One vector is turned by the same rotation once a step. Each row is the vector after some number of steps, and that number follows the row.
The counts run from 0 to 506.
[ -4  13 -14  21  -3  34   3  -8  -5  -3   0  -2  14 -29  28   8  -3  15
  23  -7  22   4]	55
[  1  11   9  14  10   3   3  25  12 -20  -4   0  22   7  -6 -21  -6 -21
  20 -35   3   8]	358
[ 13  21 -11   3  -3  -1   7  18  12 -21   8  17  13   4  11 -19   8  -5
  37 -37 -13  11]	484
[  6  31  -3 -25  -5  12 -22  -2 -24  -3   2  20  11   3 -22 -11  -2   5
  -2 -40 -14   0]	16
[ -1   9  23  -8  -2  11 -15  -9  15  17  15   7  -6 -17   5  21  11  36
  17  24  24   4]	421
[ -4  -3  12  -8  33   2   1 -37  18  13  -7  13 -20   6  -4   6  23  22
  23  -9  19   0]	408
[-18  24   6  -1 -14   2  -7  12  24  -2   7 -14  19   3 -13  27  10   0
   7 -19 -19  26]	244
[  3   4  24  16 -18  23 -42   9  13  17   2   2   7 -25  -9  14  13  14
   9  16   9 -10]	96
[ -5  -1   8  18   1  18  12 -16  23   7   6  -5   4 -13  23  33  -1  20
  21  10  22  22]	65
[ 14 -17  13   7  23 -12   1 -28  10  13 -13  13   6  -6 -16  28  -3   9
  15 -10  21  16]	78
[ 30   1  18   6   7  -3 -26 -18  -9  19 -11  16  16 -14 -32   3  -8  -4
   4 -29   3  -9]	215
[-15  32  -6 -20  -2  30  -3 -23 -28   1  19  15  -4 -14  15  13   4   8
   6 -13  14   0]	162
[  6   7 -12 -20  -2  12  16   5   4 -10  17 -13 -14 -14  15   7  20  18
  39 -15  10  27]	285
[  1  28 -16  -4  -4  19  11  -1   8  -8 -10   1 -14  -1  22 -20   2  21
  15 -41   1  15]	41
[-19  28   2 -24  10  24  -8   8 -24 -17  22  -8  24 -15   3   5   1 -16
   2 -15   1   0]	141
[ 20 -13 -13   2  -3   6  15 -17   4  -2  -7  -3   4 -26  -1  15  -2  17
  19 -36   9  25]	67
[ 11  -2   8  16  24  -1  16  -6  12  -8  -4   1 -12 -19  31 -10 -33  12
  -3 -10  34   7]	186
[  3  15  25  -8 -14   7 -32   8  21   9  10   1  13   1 -26  22  20  20
   8   1 -16   6]	117
[ -6  22   8 -31  13  -3   1  19   2 -24  -6 -10  -6  -1 -19 -11   5   5
   3 -43 -15  17]	133
[  8  29  21  12  18  -5  -1  20  27 -10   0 -12   3  -3   5  -5 -37   0
 -18  -5   3   9]	344
[ 27  -8  10  31  17   9 -23  -3  -2   8  -7  18  16 -20  13 -11 -10   2
  30   4  27  -8]	201
[ -9  10 -12 -22  -5  -2  19   8   6 -15   5 -12   8  -9  -2   6  23   6
  31 -33  -6  20]	265
[ 31   5   0  10 -19  12 -32  -3  -8  -6 -12  12   4 -23 -19  11  -9  18
   6 -31  -4  -4]	214
[  6  38  -4   1 -23  11  18  10  30 -17   9   2   6  10   9  -7   2  14
  17 -21 -15  20]	483
[-17  34  18  13 -10  16 -17  11  16  -1  11  -8  25   3 -15  27  16  -1
  10   3  -7   8]	243
[  6  14 -12  -3   7   3   8 -24  -2   8   4  35  -4  12   5 -16  25  19
  35  -8  12 -10]	169
[ 16  11  13  11 -18  -4 -11   2  26   1   2  -3  17  -6 -23  28   4   4
   1 -20 -17  27]	224
[ -9  25  -5   1  10  -7  30  -8  27  -3  10  25   3  27  -3  -4  15   3
  21 -18  -3  18]	32
[  2  33  -5 -11   9   9 -15  -9 -11  -7  -4  18   1  18 -11 -15 -13   0
   4 -46  -4  -1]	479
[ 39   2   8   1 -12   2 -24  12  11  -4   1  19  -2 -13  -4 -22   3  19
  13 -16   3  -2]	326
[  9  22  17  -8  11 -10   0   3  19 -10  24  28  18  24 -13  -3   4 -13
  17  -6  -1  11]	12
[-17  22  30  -8  24  -7  -3  29  31  -8  12  -3   8  15  -7  -1  -5 -11
   4   4  -2  10]	125
[-16  32  -8 -22   0  16  18  -1  -3 -17  21  -7  -4  -8  11  26   0   4
  -2 -18  -3  32]	152
[  3  37  -5 -16 -18   6  -2  23  12 -15   6   5  -6   1   6 -25   3   5
  18 -39 -13   9]	21
[ 26   9   1  19   1   9   9  -1  11  -5   6  -6  10 -30  19  20 -15  16
   8   6  22  23]	192
[ 17 -15   7  17  22 -13  18  -7  28   3 -13   1 -14 -18   5  -9  -3  13
  23 -19  17  15]	73
[-25  35   7 -11  -8  10   9   9  27  -9  17  -8   5   2  12  20  24   8
  26  -5  -5  20]	264
[  1  17  29  30   8  20 -37   8  15   8   9   8  27  -6  -7   9  -4  -3
  10   8  12 -16]	222
[-10  30  15 -11   7  20 -29  25  -3  -9   5   7   7  -3   4 -17 -17   6
  -3  -3  -3 -10]	9
[ 28   6  13 -13   0   3 -23 -22 -16   8   0  30 -11  -5 -12   3 -10  22
  -8 -12  -1  -2]	321
[-20  39  -4   4 -12  28 -11   9  12  -6 -17  -8  -5  -1   3 -21   3  10
  19 -32 -16  -8]	366
[-22  21  -4  25  11  25   5 -13  10  11  14  17  15   4  15  13  -2 -10
  24   6  26  -5]	44
[-35  34  15  -3   6  20 -28   2 -16   3   0 -10  12  -8 -19   8  -6  -3
  -9 -21  -3 -13]	248
[ 31 -24   8   6   8   3 -19  -4  -6   2 -24  -2   8 -36 -20   3   7   9
  24 -28  11   4]	88
[  5  19   5   9 -12  19 -28  34   9 -11  -1 -20  30 -21  -1   5  -2   4
   9 -17  -2  -1]	233
